In the data rows, 128 means zero.
Here are some numbered points:
[131 116  88 201  86  93 169 107 128 127 120] 0
[141  73 112 192 174 104 111 137  98 112 123] 1
[112 191  83 160 130 102 109 121 139 107 141] 2
[139  98 140 106 164  93 117 175  85 130 134] 3
[148 127  72 209 136 118 111 106 166 157  97] 4
[113 122 111  85 190 129  80 146 151 104 120] 5
[123 141 113 126 137 115  99 165  92 182 145] 6
[145  77  81 210  92  83 212 163 103 114 136] 7
[129  92  99 137 156 133  91 139  93 111 144] 8
[174 149 148  44 169 231 132  90 184 115 123] 9
[130 119  95 125 134 120  93 187  64 135 174] 10
[120 128  89 127 177 102 105 120 170 116 111] 11
[139 124 132 131 146 120  86 109 252  79  90] 12
[ 92 118 192 106 113 115 123 116 147 107 131] 13
[129 114 121 154  90 161 148  86 118 128 106] 14
[129 137 106  83 233  70  84 163 185 116 136] 15
[ 72  94 255 131  71 187 199 133  56 153 178] 16
[117 144 129 122 154 145 114 109  60 168 212] 17
[128 116  70 174  98 104 182  91 111 117 133] 18
[ 96 132 164 139 112 124 111 111 139 121 118] 19
[132 141 107 121 133  93 130 189 128  83 120] 20
[143  91  96 192 114 142 156 111  73 255  58] 21
[166 153 146 102 138 104 175 232  68  85 136] 22
[125 130 112 106 176 112  85 108 188 111 111] 23
[119 134 102 124 181  99  91 113 179 100 118] 24
[ 89 185 103  84 117 119 169 112 118 118 127] 25
[ 78 255  17 161 118 148 152 122  56 151 173] 26
[144 123 100 119 119 100 136 135 181  98 134] 27
[156  93 210 124 118 138 167 156  96 148 182] 28
[122 134  97 115 186 103 110 136 168  93 119] 29
[ 91 104 255  19  80 166 172 149 107  99 130] 30
[114 113 141 135 117 125 107  96 182 100 116] 31
[140  86 187  89 168 111 130 121 125 106 154] 32
[118 132 102 128 173 105  91 112 176 101 118] 33
[141 117  75 195 158  94 137 105 145 155  93] 34
[125 100 120 159 118 131 146 138 127 117 148] 35
[137 123 123 120 127 133 117 146 120 127 186] 36
[153 150 114 110 122 141  97 147 135 155  86] 37
[181 103 113  94 149 148 111 103 235 145  77] 38
[121 148 114 110 134 127 115 110 202 134  76] 39
[114 104 156  84 129 116 232  81 150  32 121] 40
[136 132 130 109 119 128 122 221  49 193 188] 41
[ 90 184  86 102 171 101 105 116 147 117 124] 42
[121 141 113 126 119 124 145  90 183 101 110] 43
[184  96 160 148  93 163 159 125  13 255 146] 44
[125 129 109 119 212 103  79 119 161 108 127] 45
[ 91 120 255  25  95 142 154 139  97 117 149] 46
[159  89 134 185  82 190 135 107  99 105 137] 47
[ 60 255 142  38 143 148 255 148  61 143 151] 48
[108 109 131 174 118 135 109 104 178 105 130] 49
[108 131 182  81 158  90 122 139 128 140 128] 50
[ 92 222 152  59 121 122 249 101  95 101 153] 51
[146 120  96 198  65 163 255  90  82 113 142] 52
[130 134 110 124 133 109  72 158 177 101  83] 53
[ 98  72 212 109  57 184 135 174  45 126 175] 54
[ 92 112 255  24  65 210 168 163  63 109 177] 55
[132 140 103 131 138  91 134 194 118  88 126] 56
[146  92 103 223  49 140 229  94  83 131 122] 57
[104 158 191 130 110 133 137 155 119 142 124] 58
[ 87 144 220  76 116 118 126 125 120 101 142] 59
[128 136 101 137 150  99 199  90 128 138 113] 60
[106 162 209  52 107 212 136 134  99 132 127] 61
[140  55 191 171  58 147 114 174 139  77 160] 62
[148 117 113  66 137 133  73 198 161 119  94] 63
[118 111 121 171  79 128 174 107 110 126 136] 64
[116 124  85 187 123  89 136 147 113 108 118] 65
[116 127  64 189 132 126 107 107 130 156 119] 66
[128  97 141 109 134 143 108 109  75 199 160] 67
[128 138 116 129 140 122  78 114 208  95  99] 68
[ 95 183  95 113 155 108 104 125 132 108 127] 69
[187 112 117  55 162 130 119 255   0 124 233] 70
[121 126 114 197  49 155 142 110 115 113 148] 71
[116 113 181 101  91 114 165 104 121 126 123] 72
[ 56 148 247  42 115 131 145 122 122 130 135] 73
[187 149 136 102 146 156 105  72 163 255  46] 74
[187 103 131 182  96 239  94 156  59 140 159] 75
[123 138 116 113 161  94 147 119 123 108 117] 76
[126 131 104 129 129 109 146 140 184  72 115] 77
[125 121  93 185  98 103 178  91 109 128 128] 78
[124 126 110 118 145 139  82  77 219 117  78] 79
[125 140 122  91 131 116 100  84 255  72  81] 80
[162 123  79 208  70 108 174 145 108  97 122] 81
[132 118 124 170  77 159 114 104 131 111 118] 82
[127 135 113 115 106 130 109 124 200 138  84] 83
[125 139 116 131 132 111  92 126 146 144 100] 84
[129 110 111 163  94 145 155  97 136 125 132] 85
[130 119 118 121 137 135 108 217   0 230 136] 86
[134 145 102 196  91 119 177 106 113 136 126] 87
[170  95  67 217 136  94 147  82 116 252  86] 88
[125 131 104  94 156 109 145 157 165  94 123] 89
[127 135 109 113 178  67 199 120  74 117 162] 90
[156  66 121 156 127 210 128 159  85 120 107] 91
[135  92 137 148 142 144 125 123 119 130 130] 92
[132 130 113 119 129 120  81 118 221  98 109] 93
[ 80 163 214  27  92 133 214 121 101 136 126] 94
[163 136 104 120 118 143  72 151 150 160  80] 95
[127 122  55 197 122  91 185 166  26 107 138] 96
[201 148  48  89 255  45 116 255  54 112 142] 97
[ 94  85 221 130 150  87 123 150 132 129 130] 98
[144 136  57 199 148 109 129  91 157 147 121] 99
[120 124 117 107 116 140 111  85 255 125  86] 100
[ 97 189  88 147 144 108 122 130 130 111 118] 101
[180  79 157 229  64 103 255 159  67 142 124] 102
[123 142  96  79 115 140 124 222   0 255 101] 103
[127 111 124 143 136 137 108 128 118 124 128] 104
[118 134 116 107 123 103  93 159  94 149 144] 105
[126 130  60 149 202  79 115 101 206 100 130] 106
[114 104 133 146 110 112 105 115 172  94 120] 107
[ 89 140 190  92 106 133 144 116  87 139 136] 108
[116  69 136 218  93 120 110 148 194 102 124] 109
[109 123 109 160 143 103 102 115 146 125 114] 110
[108 119 144 139 112 118 105 113 175 108 109] 111
[118 103 154 131 107 106 153 107 144 121 122] 112
[137 164 243   0 215 112 153 157  57 104 146] 113
[123 136 127 110 159 133  88 186  95 205  98] 114
[116  88 255  72  96 117 213  81  65  90 135] 115
[112 167 118 115 131 109 153  98 130 105 111] 116
[114 151  85 137 140  86 163 106 105 113 131] 117
[147 109 125 179 169 118 111 160  60 104 156] 118
[ 99 125 159  93 131 151  91 110 151 120 128] 119
[ 76 255  46  83 210  90 167 159  52 130 141] 120
[144 114 105 101  80 175 173  50 229  92 118] 121
[131 124 108 117 130 103  84 166 123 168  94] 122
[132 131 115 126 138 117  96  97 215 125 101] 123
[116 103 129 144 118 116 119 114 115 163 167] 124
[119 120 129 103 137 116  86 175 156 114 112] 125
[ 99 128 170  92 116 142 121 105 130 109 126] 126
[124 119 133 144 130 113 122 113 126 165 149] 127
[140 111  91 168 108  93 190  91 116 125 129] 128
[139 122 104 174  13 232 112 108 119 117 187] 129
[126 130 113 119 160 127 115  96 124 205  91] 130
[117 115 172 103  95 114 156 110 119 125 129] 131
[180 152 135 106 148 108  84 207 136  51  91] 132
[120 151 123 126 136 123 123 124  99 225 112] 133
[112 127  91 186 132 101 112 113 170 123 100] 134
[115 130 107 124 118 128  96 152 123  90 178] 135
[141 109 130 156  93 201 137  92 133 108 152] 136
[112 115 104 170 113  97 161 112 138 109 119] 137
[133 122  82 176 124 103 103 102 171 128 114] 138
[135 130 109 175  76 196 104 114 132 110 132] 139
[108  96 155 156 138 101  98 138 135 105 126] 140
[130 137 109 115 144 120  95  81 207 147  93] 141
[136 135 104 202  81 128 175 102 111 134 127] 142
[181 160 141  34 182 249 117  91 199 112 117] 143
[145 114 122  90 197 108 119 138 196  89 123] 144
[121 133  93 176 122  98 130 120 137  97 131] 145
[135  84 179 148 103 138 141  99 157 141 114] 146
[167  52 162 146  98 148 174 157   0 255 108] 147
[112 124  87 148 160 106  98 113 180 104 119] 148
[170 146 120  99  99 160 102 240  66   9 255] 149
[117 120 119 118 113 143 113  66 255 126  86] 150
[134  74 147 179 163 101 109 137 100 140 125] 151
[166 142 121  99 103 158 100 226  87  17 255] 152
[ 60  69 255   0  48 165 159 176  49 148 142] 153
[126 129 109 172 113 110 106  97 186 106 115] 154
[163  67 171  93 105 176 177 151   7 255 191] 155
[162  64 219 158  82 132 169 102 159 110 110] 156
[119 149  65 169 153 101 129  88 146 183  93] 157
[115 133  89 168 133 102 101 149 148  99 126] 158
[160  84 165 194  36 129 251 150  39 125 127] 159
[129 139 110 118 139 120  94  80 210 149  93] 160
[155 114 115 116 165 155  39 179 216  75  89] 161
[186 153 104  82 162 121 151 136   0 255 181] 162
[ 96  77 255  68  82 117 212 115  60 143 133] 163
[113 148 103 152 131 118 126 103 140 128 114] 164
[ 95 186 135  94 121 121 157  93 113 124 117] 165
[ 89 255  56  99 167 108 134 161  86 126 145] 166
[121 150 124 116 143 125  94 167  93 206 127] 167
[113 136  92 194 112 101 150 111 128 123 119] 168
[129 135 113 106 144 113  97 207 171  59 105] 169
[104 105 147 131 127 138 105 129 115 114 128] 170
[120 135  86 186 108  92 125  97 106 187 121] 171
[143 135 137  78 141 113  65 246 181 109  99] 172
[111 113 152 144 123 142  89 105 147 123 109] 173
[105 104 165 145 126 110 133 119 117 133 130] 174
[104  99 173 145 125 109 136 124 110 125 136] 175
[142  55 187 192  56 133 118 183 145  67 162] 176
[169 145 134  89 134 171  36 197 255  97 100] 177
[164 102  93  17 255 184 109 101 239  65 140] 178
[ 92  81 255  18  96 148 160 149 131 121 175] 179
[152  96 156 189  47 126 235 146  50 125 129] 180
[128 143 125 124 119 110  72 185 164 108 117] 181
[106 121 145 140 111 109 109 111 178 109 109] 182
[111 129 110  92 152 200  64 115 172 100 120] 183
[106 126 105  77 154 102 146 153  97 115 120] 184
[169 112  63 248 138 132 142 111  80 215  78] 185
[141 132  66 186  96  87 226  92  93 127 135] 186
[213  73  98 255  10 151 255  87  55 161 126] 187
[ 95 213  64 143 134 115 102 129 117 127 140] 188
[ 95 205  62 102 211  94 116 139 114 108 132] 189
[167  59 177  90 100 181 184 159   0 255 202] 190
[ 87 117 255  45  87 156 164 177 103 129 146] 191
[137 155  99 102 156 115 117 152 106 114 131] 192
[147 124  71 214 130  83 186 194  86 116 131] 193
[133 130  84 165  84 231  92 112 111 100 135] 194
[118 125  99 186 141  87 119 152 117 115 133] 195
[138  91 209 116 140 129 144 137 107 125 144] 196
[184 142 150 106 137 111  94 204 136  49  93] 197
[117  93 110 143 149 118  97 120 126  95 124] 198
[ 93 104 255  31  89 158 165 145 110 100 129] 199
[116 130  84 167 159  88 107 128 171  89 102] 200
[194 154 140  95 148 157 107  67 164 255  36] 201
[122 130  92 185  87 122 137  95 123 116 120] 202
[132 123 104 112 131 111  96 177 167  84 117] 203
[ 91 195 138  87 120 119 164  88 112 124 116] 204
[132 117  95 128 137 118  89 191  48 145 182] 205
[132 112 113 187  74 176 105 107 104 113 141] 206
[100 179 100 152 133 101 118 123 151 129 139] 207
[114  91 225  21 150 192 102 154  98 120 116] 208
[112 105 116 167  74 163  96 118 122 108 147] 209
[102 116 255  50  97 131 135 129 123 131 133] 210
[130 115  71 163 124  94 147 110 121 232  90] 211
[107 137  86 168 145  86 103 104 174 133  92] 212
[105 115 180 129 148  91 130 122 117  97 121] 213
[139  82 128 145  67 208 117 119 127 127 127] 214
[105 131 111 123 134 120 112 120 110 157 145] 215
[156  80  91 212  89  86 242 116 116 128 140] 216
[142 121 105 166  31 228 108 105 130 115 178] 217
[112 133 125 124 138 107  97 171 147 128  92] 218
[143 131  46 193 155 100 122 101 180 141 114] 219
[143 149 121 116 127 126 109 109 237 122  97] 220
[166 144 137  88 134 117 127  56 255  88  90] 221
[124 140 116 114 165  89 153 114 125 106 116] 222
[ 91 141 208  83 119 117 122 127 129 100 139] 223
[137 126  76 189 153  97 137 106 144 151  97] 224
[ 95 211 146  72 118 123 235 101 100 103 149] 225
[118 154 101 144 124 118 108  88 155 184  93] 226
[134 133 121 103 160 135 103  79 210 177  81] 227
[164 102  89 217 114  96  91 237  48 136 172] 228
[101 175 185  26 104 241 121  99 100 131 163] 229
[111 119 113 167  94  96 147 136 128 122 116] 230
[105 139 160 122 117 120 112 109 140 118 112] 231
[135  74 255  45  94 123 255  85  56 123 162] 232
[125  92 165 126 143 130  94 130 130 106 131] 233
[128 105  44 204 119 104 129  85 167 103  78] 234
[153 125 127 164  85 231 120 133 109 137 131] 235
[121 130 109 127 148 132  85  67 231 103  80] 236
[196  98  89 204  21 255 129 144  68 104 156] 237
[126 131  71 165 185  78 128 121 195  94 123] 238
[146 113 130  81  31 255 122 255  31 106 145] 239
[161  47 179 128  57 142 125 123 206 117 160] 240
[139  74 132 149  56 219 120 117 126 122 130] 241
[127  66 209 121  58  90 252  79  57 134 168] 242
[115 133 106 118 124 125  92 160 121  87 185] 243
[128 119 104 184  89  96 172 106 125 130 121] 244
[131 133  99 125 171  98  89 109 174 119 120] 245
[164 134 115 127 131 186 125  64 255 110  83] 246
[151 126 119 120 129 126 101  65 255 126  79] 247
[ 51 243  55 130 144  87 147 146  85 140 144] 248
[124 127 108 110 144 116  82 174 121 196  69] 249
[132  63 172 128  88  97 109 111 194  87 136] 250
[133 113  79 199 150  66 164 202  53 122 156] 251
[126 118 101 189  90  96 163 108 130 124 119] 252
[116 123 127 147  95 153 147  91 153 116 105] 253
[128 134 111  87 228  72  88 156 186 110 142] 254
[ 81 129 253  79 103 147 128 121 120 108 128] 255
[138 116  90 202  94 108 124  99 194 100 105] 256
[117 130  97 163 153 101 102 146 168 109 114] 257
[ 88 131 158 127 102 115 112 139 119 116 138] 258
[123 133 105 117 155 115 111  88 174 135  92] 259
[102 186  80 145 139 108  99 113 136 121 125] 260
[ 88 118 229   0 174 130  76 151  91 121 121] 261
[136  89 133 134  89 158 118 125  36 164 232] 262
[ 79 129 236  91  95 149 139 123 115 140 138] 263
[113 110 176 140 135 113 118 124 119 123 131] 264
[104 180 101 155 132 105 103 118 154 112 119] 265
[112 126 129 149 116 107 113 121 116 159 146] 266
[165 139  40 161 191 109 123 124 160  92 116] 267
[ 87 195  78 119 175  93 111 132 129 103 119] 268
[147 125  88 202  68 149 255  84  82 112 144] 269
[101 255  54 169 102 129 145 142  96 127 127] 270
[ 82 122 241  96 120 120 142 125  99 126 122] 271
[129 130 119 176  86 205 101  97 120 125 131] 272
[180 145 135  94 142 137 101 255   0 237 200] 273
[ 95 178 139  64 165 145 104 124 113 128 148] 274
[118 126 113 196  46 167 138 109 116 113 148] 275
[143  96 122 178  79 124  96 125 168  80 110] 276
[123 132 111  32 233 175  74 108 154  57 135] 277
[145  97 113 189  76 171 128  86 121 109 127] 278
[129 138 105 119 139 119  93 171  81 236  97] 279
[111 137 184 112 117 122 123 107 122 125 120] 280
[167 120 101  90 130 154 169 255  53 106 131] 281
[141 135 120 108 138 134  91 132 168 159  97] 282
[144 123 103 189  73 145 255  86  87 112 142] 283
[113 120  83 201 121  82 142 135 113 109 122] 284
[124 127  75 215 123 103 122 121 103 159 135] 285
[167 144 125  84 151 164  42 202 234  95 106] 286
[128 129  88 170 133  99 109 106 116 156 110] 287
[132 125 133 152 155 111 110 115 137 114 125] 288
[107 125 106 157 165 102 100 105 152 143  86] 289
[ 86 113 255  43  84 157 170 183 100 129 147] 290
[110 237  83 137 171 114 132 144 104 105 134] 291
[143 115  67 227  68  98 209 114 101 116 135] 292
[137 132 129 125 150 124  86 112 252  80  91] 293
[113 186  95 133 130 108 115 121 139 111 127] 294
[124 143 116 128 122 150 127  89 196  90 112] 295
[121  50 212 116  63 162 124  75 170  99 151] 296
[123 137 119 165  95 196 102 100 121 125 128] 297
[135 130  92 191 136 122 118 110  99 171 137] 298
[127 105 157 121 160 106 120 126 121 121 144] 299
[139 130  77 172 182 101 111 129 193  96 113] 300
[121 109 163 122 115 103 143 102 139 116 113] 301
[109 136  86 170 143  85 107 106 169 131  96] 302
[ 53 149 249  43 121 121 144 127 124 130 133] 303
[123 134 102 113 143 118  74 164 190  97 104] 304
[ 94 192 145  44 177 148 101 132 104 129 153] 305
[119 108 118 153 157 107  96 110 147 104 118] 306
[118 104 128 139 121 120 122 112 104 174 166] 307
[ 90 123 255   0  25 250 137 135  58 166 135] 308
[145 134  95 150 155  83 175 105 109 115 119] 309
[133 130 106 175  82 185 104 120 130 110 131] 310
[160  56 206 132 168 110 145 128  77 119 157] 311
[141  95 118 174  88 126  95 127 158  83 114] 312
[138  89 132 153 147 147 119 124 118 131 132] 313
[113 123 119 106 120 162 100  60 255 127  86] 314
[169 115  66 252  67  61 172 199  74  89 142] 315
[134 129 105 133 133 118  87 120 217 104 107] 316
[140 150 124 114 145 167 114 201  96 231  65] 317
[126 137  85 133 147  78 157 114 137 114 111] 318
[129  91 168 129 114 126 116  97 201 123 117] 319
[126 138  86 160 164 111 119  76 197 108 114] 320
[ 78 199 114  13 191 150 116 122  96 128 149] 321
[119 146 117 112 138 122 102  82 214 119  96] 322
[141  76 255  41 101 121 255  83  53 130 163] 323
[151 123 128 119 120 111  72 158 212  91  88] 324
[162  96 123 171  86 189 136 102  75 128 152] 325
[128 100 136 107 145 136 106 120  81 186 159] 326
[129 128 146  74 154 127  55 216  51 243 117] 327
[ 74 126 255  50 102 171 152 129  59 121 104] 328
[151 102 173 125 101 158 135 142  43 204 171] 329
Which two points above are nearest to each new point by angle? Their numbers follow each, nearest first.
[113 255  77 137 103 142 172 138 101 132 146] : 270 26
[138 112 128 151  98 191 132  94 139 109 144] : 136 217
[138  68 143 191 164  93 112 140  85 146 129] : 151 1
[181 148 114  73 122 181 206  37 233  83 143] : 121 221
[124 145 119 124 117 159 127  81 206  86 110] : 295 43
[170 149  69 145 213  71 111 220  70 112 138] : 97 192
[155  87  86 212  95  89 230 113 120 131 137] : 216 292
[153 161  73 131  84 242 101 127 120 120 133] : 194 235
[134 124 139 150 162 104 111 116 135 114 126] : 288 306
[133 123 106 118 123 124 102 166 162  90 117] : 203 169
[ 81 122 255   0   5 255 139 129  52 174 136] : 308 55
[130 166 248  40 187  95 149 162  60 104 150] : 113 50
[147 119 130 122  96 112 131 120  82 161 184] : 262 307
[143  85 186  86 178 107 128 121 134  99 152] : 32 299
[114 129  93 186 119 101 146 116 126 121 119] : 168 284
[156 105 186 153  68 114  94 105 183  85 133] : 250 240
[161 123  71 181 188  92 103 122 208  88 116] : 300 238
[119 109 153 147 124  96 120 136 146 111 118] : 140 107
[117 148 101 130 105 154 116 181  98 111 118] : 239 281
[119 130 113 109 121  98  93 165  90 153 146] : 105 6
[134 137 123  95 127 127 129 233  30 204 197] : 41 273
[127 111 126 158  86 160 151  86 117 123 110] : 14 85
[117 108 118 164 120  98 159 114 129 110 124] : 137 252
[117  67 131 224  94 116 105 164 190  91 133] : 109 312
[107 104 166 143 127 111 133 129 111 120 144] : 175 174
[143 114  67 228  67 100 207 118 104 114 135] : 292 0
[174  94  61 232 134  92 156  72 104 255  82] : 88 185
[135  91 132 171 103 130 104 110 103 190  93] : 21 88
[123  38 203 128  57 161 102  73 188  97 152] : 296 240
[123 131 104 157 105 142 157 104 143 116 129] : 85 202
[149 140  81  46 235  81 255 171  27 132 137] : 90 184
[122 124  49 211 123  81 191 182   7  81 155] : 96 251
[127 134 114  33 255 148  99  86 225 208  92] : 227 259
[105 175  93 148 124 104 111 125 150 109 112] : 265 294
[128 123 106 115 129 103  81 166 127 170  85] : 122 249
[133 134 124 100 126 125 127 220  40 199 189] : 41 273
[121 126 117  78 160 152 125 174  70 117 146] : 70 281
[101 173 100 149 138 100 116 123 154 125 136] : 207 265
[102 161 146  97 136 145  93 116 144 118 127] : 119 274
[118 133  87 170 123 101 104 155 129 117 118] : 158 195
[ 69  76 255   0  54 159 160 168  55 145 142] : 153 290
[120 141 102 142 129 120 105  83 160 185  88] : 226 157
[153  88  90 200 104  88 226 119 120 124 137] : 216 7
[121  82 138 164 111 152 142 134  24 160 249] : 262 17
[145 147 116 122 137 121 109 110 233 118  99] : 220 123
[130 144 129 117 119 111  68 194 168 104 115] : 181 172
[158  96 124 178  94 181 129 106  95 107 135] : 47 325
[120 133  85 160 149 104  97 150 145  99 129] : 158 257
[ 97 128 160  86 130 157  89 110 153 119 129] : 119 126
[126 132 116  45 255 145  99  90 221 195  93] : 227 23
[142 119 100 129 110 111 143 128 171 100 136] : 27 77
[107  95 218 104  67 165 105 182  82 149 185] : 54 55
[ 97 162 221  51  92 233 126 130 107 132 127] : 61 229
[122 135 114 111 171  73 192 118  80 116 157] : 90 117
[122 130 117  94 143 119  75 183 118 199  67] : 249 122
[128 133  97 144 153  91 209  97 110 135 120] : 60 309
[105 184  78 149 135 115 110 112 140 118 121] : 260 294
[124 141 123 125 115 155 126  83 203  91 110] : 295 246
[102 197  67 104 218  91 113 141 122 102 133] : 189 268
[121 148 108  83 133 126  68 172 243  57 104] : 304 324
[148 127  95 110 141 135 133 128  35 233 216] : 162 17
[116 136 115 105 119 119 150  90 184  91 103] : 43 80
[112 122 115 161  99  99 141 139 130 115 128] : 230 284
[136 153  98 108 156 111 115 147 115 113 128] : 192 189
[122 131 145  99 163  90 140 139 120 127 119] : 50 76
[125 117 123 143 137 135 107 130 121 122 127] : 104 8
[147 162 126  38 140 110 109 255   0  84 255] : 70 149
[155 119  89  55 223  85 255 163  31 129 136] : 90 184
[108 122  97 163 172  99 100 105 153 147  82] : 289 212
[127 134 115 135 120  99 160  91 202  76 112] : 43 77
[116 116 136 134 116 123 110  97 184  99 116] : 31 111
[ 84 150 168  78 106 123 174  98 137 121 117] : 94 73
[102 118 181 115 118 118 119 113 142 110 128] : 13 223
[130 134 135 125 113 156 132  88 205  85 111] : 295 246
[128  93 165 132 118 125 115 101 194 123 119] : 319 31
[165 142 136  89 130 122 131  74 255  88  99] : 221 80
[128 137 130 120 125 127 127  95 103 255 113] : 133 130
[149 114  57 238  61  98 221 115  95 116 136] : 292 0
[155 124 104  73 106 161  70 194 150  91  93] : 63 286
[125  73 171 145  73 126  89 135 174  91 110] : 250 107
[189  98 113  92 153 150 110 102 255 127  70] : 38 247
[ 98 163 197 134 107 134 141 151 126 132 124] : 58 263
[ 97 180 200   4  99 255 122  97  97 128 169] : 229 61
[179 125 163  57 141 113 105 255   0 159 255] : 70 41
[154 111 123  78  18 255 124 255  15 104 150] : 239 281
[123 108 166  85 154 121 108 136 121 136 107] : 261 50
[144 158 124  52 137 116 108 245  15  87 255] : 70 149
[167 115  72 230  76  69 159 199  85  92 136] : 315 193
[120 131 103 168  91 139 169  98 140 119 129] : 85 142
[126 134 115 118 150 137 122  94 104 199 112] : 130 133
[122 129 111 109 229 102  72 123 172  87 130] : 45 24
[105 141 121 112 130 163 101 192 105 108 126] : 239 281
[111 105 168 121 153  97 116 119 140 108 117] : 213 98
[164 121  77 220  60 102 186 140  95 101 125] : 81 292
[136 117  93 205  86 112 118  97 198  95  99] : 256 154
[140  75  75 211 104  68 206 180  83 111 143] : 7 193
[162 118 108  96 147 138 109 239  40 101 248] : 70 10
[133 117  74 224 106  85 122 255  88 103 164] : 228 315
[212  76  93 255   9 153 255  85  54 169 123] : 187 57
[141  95  94 191 116 136 154 114  80 255  67] : 21 88
[ 91  69 255  61  70 120 229 116  45 147 134] : 163 232
[111 127 177  78 154 103 121 132 139 137 122] : 50 261
[170 152 107  78 219  49 208 170  38 132 129] : 90 97
[146 115 112  75 177 153 124 127 225 143  66] : 38 39
[127 136 118 105 102 135 109 129 206 139  81] : 83 39
[131 108 132 184 109 140 123  97  98 206  88] : 21 88
[141 125  67 190  95  84 225 102  91 126 136] : 186 128
[147 132  88 190 131  90 170 150  99 118 125] : 193 315
[113 114 149 138 125 143  89  98 160 130 102] : 173 111
[ 86 125 225  97 128 118 136 128 103 124 121] : 271 255
[ 84 125 255  77  99 171 150 125  74 118 105] : 328 255
[126  86 177 132  98 140  93 114 178  69 146] : 250 296
[112 192  94 138 129 105 114 115 143 110 127] : 294 2
[100  76 255  61  90 118 215 110  57 148 130] : 163 232
[118 131  86 158 160  87 112 129 163  91 106] : 200 238
[128 104 155 123 163 106 120 126 121 117 138] : 299 32
[163 115  67 101 255  96  77 123 155  94 145] : 45 254
[106 140 199 101 111 125 127 107 114 125 121] : 280 255
[139  88 193  84 172 109 127 119 128  99 151] : 32 299
[129 129 119 120 147 111 104  99 144 200  92] : 130 74
[116 121 137 142 123 107 115 121 117 152 147] : 266 127
[135  95 198 111 146 129 137 138 112 122 141] : 196 311
[149 101 167 127 107 153 135 140  52 195 166] : 329 155
[161 114 147  82 149 138  85 224   3 106 255] : 70 205
[139  96 196 129 136 123 145 145 104 122 146] : 196 311
[117 125 101 185 141  87 119 154 122 114 126] : 195 65
[164 121 104  93 133 152 161 236  73 115 124] : 281 22
[117 135  85 166 134 106 101 147 150  98 125] : 158 257
[122 142 117 121 115 128 152  89 186  96 113] : 43 295
[131 121  92 108 193  70 199 135  90 117 128] : 90 76
[ 77 255  70  85 194  95 163 157  53 130 144] : 120 166
[149 155  78 135  87 232 101 128 122 119 132] : 194 235
[118 136  88 135 143  82 169  96 115 111 127] : 117 309
[185  81  44 216 103  84  96 211  71  79 192] : 228 315
[120 154 127 119 132 131 120 111 101 240 110] : 133 130
[137 129 104 127 106 132 130 175 106 112 119] : 281 239
[134 139  81 163  99 106 210  96  90 126 137] : 186 18
[116 147 111 122 115 148 115 102 201  98 103] : 295 80
[110 174 123 107 128 110 158  97 125 105 111] : 116 165
[142 134 130  86 134 116 130  83  75 255 119] : 133 130
[139 151 126 117 143 173 113 217  87 230  65] : 317 114
[137 108  86 198 153  62 184 195  51 122 158] : 251 193
[157 106  80 227 113  90  89 235  78 110 161] : 228 315
[131 143 112 122 138 143 105  71 184 188  72] : 227 226
[117 133 153 107 153  91 120 134 133 126 117] : 50 213
[146  83 202 108 157  83 143 137  72 121 152] : 311 196
[158 139 117 126 120 184 135  63 255 110  81] : 246 150
[146 127 110 180 113 137 121 101 100 231  66] : 21 88
[122 132 131  30 216 180  90 106 144  67 136] : 277 178
[128 127  90 171 133  97 106 111 118 146 118] : 287 285
[121 143 106 132 126 120 101  96 157 173 106] : 226 160
[122 102 148 124 123 130 115  97 170 145 118] : 319 150
[163 105  75 209 129  76 160 194  45 114 173] : 251 193
[131 108 110 169  90 149 164  94 130 120 138] : 85 64
[124  98 120 159 123 127 144 145 129 116 153] : 35 7
[106 156 144 105 129 148  96 113 142 117 128] : 119 274
[128 108 113 150  77 145 157  92 140 135 139] : 85 64
[123 142  84 139 197  81 100 146 181  76 113] : 29 24
[139  64 143 203 156  85 127 145  78 140 135] : 151 1
[125 127  78 164 182  81 127 120 186  95 122] : 238 106
[143 126  87 200 171  86 160 221  35 140 188] : 251 228
[ 92  28 209 150  23 110 255 106  58 135 123] : 242 159
[123 136  81 167 169 107 119  79 189 102 121] : 320 106
[131  89 121 172 150 115 117 115 125 123 134] : 1 151
[ 93 169 191  36 100 144 211 134  95  96 119] : 94 51
[123 138  71 191 107  89 127  94 103 199 118] : 171 287
[182 151 116  77 159 123 150 128   0 255 180] : 162 155
